In the rows, zero is written as 128.
Named moves (each a turn or a mirror), then the moves between two rows, first move first; the first pair answered:
k_829 (before => after):
[147 115 135 166 125 109 149 118 100 158 104 121 129] => [147 115 136 165 124 109 148 118 101 158 104 123 130]
[138  72 149 118  93 130 171 117 137  97 119 115 151] => [137  89 175 135 111 140 169 123 153 110 122 140 167]
[115 156 116 111 114 120 124 122 124 125 127 111 138] => [112 165 130 121 123 127 124 125 133 131 128 124 148]
k_450 (before => after):
[103 165 167 138 146 132 138 127 116 175 141 140 139] => [134 154 161 171 144 145 144 148 134 163 148 143 131]
[133 112  93  83 131 135 104 119 128 126 138 132 107] => [153 100  91 112 118 145 109 137 150 110 132 135 110]
[153 126  98 162 112 130  93 144 129  86 124 115 114] => [108 141 109 120  98 114  85 118 112  97 100 110 137]
k_928 (before => after):
[141 150 153  52 112  96 138 101  62 186 155 107 104] => [140 147 163  29 117 109 148  93 122 193 135 158 134]
[108 129 119 110  94 111 132 120  80 119 107  85 121] => [ 86 148 137  87 113 112 122 106  98 134 100 114 147]
[118 123 133 170 108 134  72 136 114  59 127  64 120] => [ 83 157 156 141 137 130  50 119 118  82 124  87 150]
Then:
Each pair is two moves apart.
[146 128 137 133 143 104 142 115 104 141 147 140 122] => [151 123 139 128 141 108 148 115 126 141 141 157 131]
k_928 k_928
[142 120 116 105  99 157 148 108 119 153 137 108 124] => [127 135 126  94 110 155 138 101 118 161 137 115 134]
k_928 k_928
[104 154 183 143 125 119 144 126  65 173 131 105 140] => [ 91 151 183 100 127 120 144 106 103 176 111 139 165]
k_829 k_928
[143 137 118 146 137 123 135 136  92 133 174 108 101] => [126 160 146 140 161 131 127 131 119 152 171 148 133]
k_829 k_928
[162  92  93 131 125 107  81 169 163  71 122 119  77] => [129 118 111 142 114  96  53 170 136  66 106  95  96]
k_928 k_450
[170 153 208 230 155 147 160 170 117 156 162 134 109] => [ 90 187 220 134 165 113 140 110  60 195 152 123 124]
k_450 k_450
[114 139 115  86 166 153 144  97 139 151 154 169 123] => [153 103  87 123 133 153 167 120 119 124 161 131  84]
k_928 k_928
[175 109  86 133 150 124 113 139 102 112 168 135 105] => [141 139 112 101 177 127  94 121 121 134 159 173 140]
k_928 k_928
[159 118 120 150 105 150 171 136 148 110 146 114  87] => [131 141 137 172  85 144 144 143 126  98 124  90 110]
k_928 k_450
[ 92 141 133  87 152 114 134 106  78 174 154 126 101] => [109 127 147  87 152 135 159 112 156 174 134 184 132]
k_829 k_928
[114 138 138 113 149  96 152 119 143 142 142 188 143] => [113 116 129 108 107  89 168 116 145 127 117 175 144]
k_928 k_450
[112 132 145 112 150 117 116 103  59 168 181 102  79] => [ 80 122 170 132  50 118 114 114 113 124  81 105 158]
k_450 k_450
[155 101 105 112 132 141 142 140 140 110 124 137 119] => [139 107 110 127 107 134 129 146 119  98 106 113 127]
k_928 k_450
[151  99 163 159 123 158 158 132 158 107  96 123 152] => [107 120 164 132 113 130 138 107  84 116  94  77 144]
k_928 k_450
[145 166 134 146 114 135 143 147 135 150 108 174 146] => [129 150  97  94  97 112 140 120  91 144 107 135 118]
k_450 k_829
[116 133 118 165 100 131 149 146 107  83  94  88 108] => [112 164 125 163 159 132 126 142  81 110 137  92  92]
k_928 k_450
[162 137 133 205 151 140 146 161 128 116 147  93 115] => [ 96 168 143 121 168 110 131 108  74 155 148  83 122]
k_450 k_450
[134 115 135  92  82 132 139 120 140 109 105 131 133] => [128 144 153  79 140 133 134 108 124 148 143 151 124]
k_829 k_450
[173 106  84 191 132 122 105 163  72  90 158  48  58] => [ 62 162 140 144  87  99  55 129  73  97  70  55 160]
k_450 k_928
[118  94 137 142 123 132 140 140 157 109  89 154 152] => [104 115 131 157 128 116 116 141  79 111 115  98 123]
k_928 k_928
[ 81 152 114 122 121  98  91 135  68  97 121  62 139] => [134 153 110 123 218 127 100 142 115 127 192 129 110]
k_928 k_450
[ 83 170 134  72 168 105  78  92  81 153 142 116 127] => [112 110  94  28 127 111 114  83 154 122 106 149 133]
k_928 k_829
[130 113  84  96 138 139 104 117 134 100 134 135 114] => [122 120  87  94 144 137  98 115 125 105 135 131 114]
k_928 k_928
[114 135 126  43 144 109 142  99 111 135 130 139 118] => [132 127 144  64 147 128 160 113 162 137 123 176 137]
k_928 k_829
[117 132 132 115  97 126 139 128 129 101 117 116 150] => [112 138 134 114 100 124 134 126 119 105 120 111 149]
k_928 k_928
[122 142 110 140 145 138 125 126 120 124 166 159  83] => [114 135 116 173  96 136 122 143 121  96 131 135 102]
k_450 k_928
[ 99 149 177 102 202 129 162 105 116 158 143 161 141] => [167 113 156 191 176 148 180 159 131 116 154 136 111]
k_450 k_928
[109 112 105 123 136 138 122 104 122 138 127 149 133] => [125 108 105 143 142 145 125 116 131 135 136 153 130]
k_829 k_450
[107 155 155 149 131 142 110 153 125 147 111  96 137] => [121 138 125 135 132 135 113 149 102 139 128  74 103]
k_829 k_450
[140 145 117 174 162 143  51 178 177  99 135 142 141] => [121 123 115 136 111 137  74 159 205  90  84 154 169]
k_450 k_928
[136 112  69  80 124 107 114 115  60 113 164  61  63] => [106 158 103 126 128 108  65 137  45 108 155  47  98]
k_450 k_928
[ 96 140 119 136 128 133  91 143 147  94 133 136 152] => [109 122 105 138 112 132 101 147 150  82 128 131 143]
k_928 k_829
[123 141 118 122 151 134  67 133 186 104 112 162 166] => [115 130  82  70 153 114  64 106 138 108 129 126 128]
k_450 k_829
[167  89 129 148  99 139 179 132 124 102 111 144 112] => [148 107 125 103 140 124 173 103  80 135 144 139  89]
k_450 k_450
[131 170 163 160 171 154  82 167 137 135 141 152 128] => [ 97 157 117  79 151 123  60 127  97 121 128 115 112]
k_829 k_928
[139 114 124 106 102 139 186  85 120 166 134  94 105] => [116 135 138  88 120 136 172  73 121 181 133 107 122]
k_928 k_928
[142 131 116 168 126 127 109 148 110 115 138 104 110] => [128 148 132 171 140 132  93 148 123 122 134 120 131]
k_928 k_450
[176 134 128 177 190 150 124 163 148 132 188 147  90] => [166 115  85 141 166 126 114 146  97 113 187  93  57]
k_928 k_829
[101 142 108  73 102 132 160  81 111 151 124 100 136] => [136 130 130 119 100 160 191 107 175 150 118 145 154]
k_829 k_928
[148 119 126 126 133 136 150 133 130 124 146 111 113] => [125 127 147 128 115 136 146 132 148 123 117 121 148]
k_829 k_450
[168 145 163 161  99 119 138 156 106 106 127  84 107] => [124 168 188 131  95 109 128 135 100 123 106  94 140]
k_829 k_450
[107 169 126 118 142 150  77 141 127 105 144 124 160] => [127 127  88  94 106 147  96 135 146  79 128 118 145]
k_928 k_829
[123 138 152 114  72 117 162 116 128 163 113 123 121] => [138 145 151 117 113 122 163 117 117 180 149 132  99]
k_829 k_450
[132  88  71  78 124  88 149 108 138 198 120 111 108] => [147  99  69 129 132  90 132 134 101 188 143  75  85]
k_450 k_928
[113 144 142  80 134 127 163  90 147 159 119 157 148] => [169 113 104 109 146 135 174 114 141 141 159 140  95]
k_829 k_450
[111 174 121 135 142 119  84 143  97 114 118 106 108] => [129 173 126 127 178 134  91 145 139 126 135 151 112]
k_928 k_450
[156 103  96 126 113 123 140 127 124 115 128 116 112] => [161 125 128 168 133 135 140 145 131 131 142 131 123]
k_829 k_928
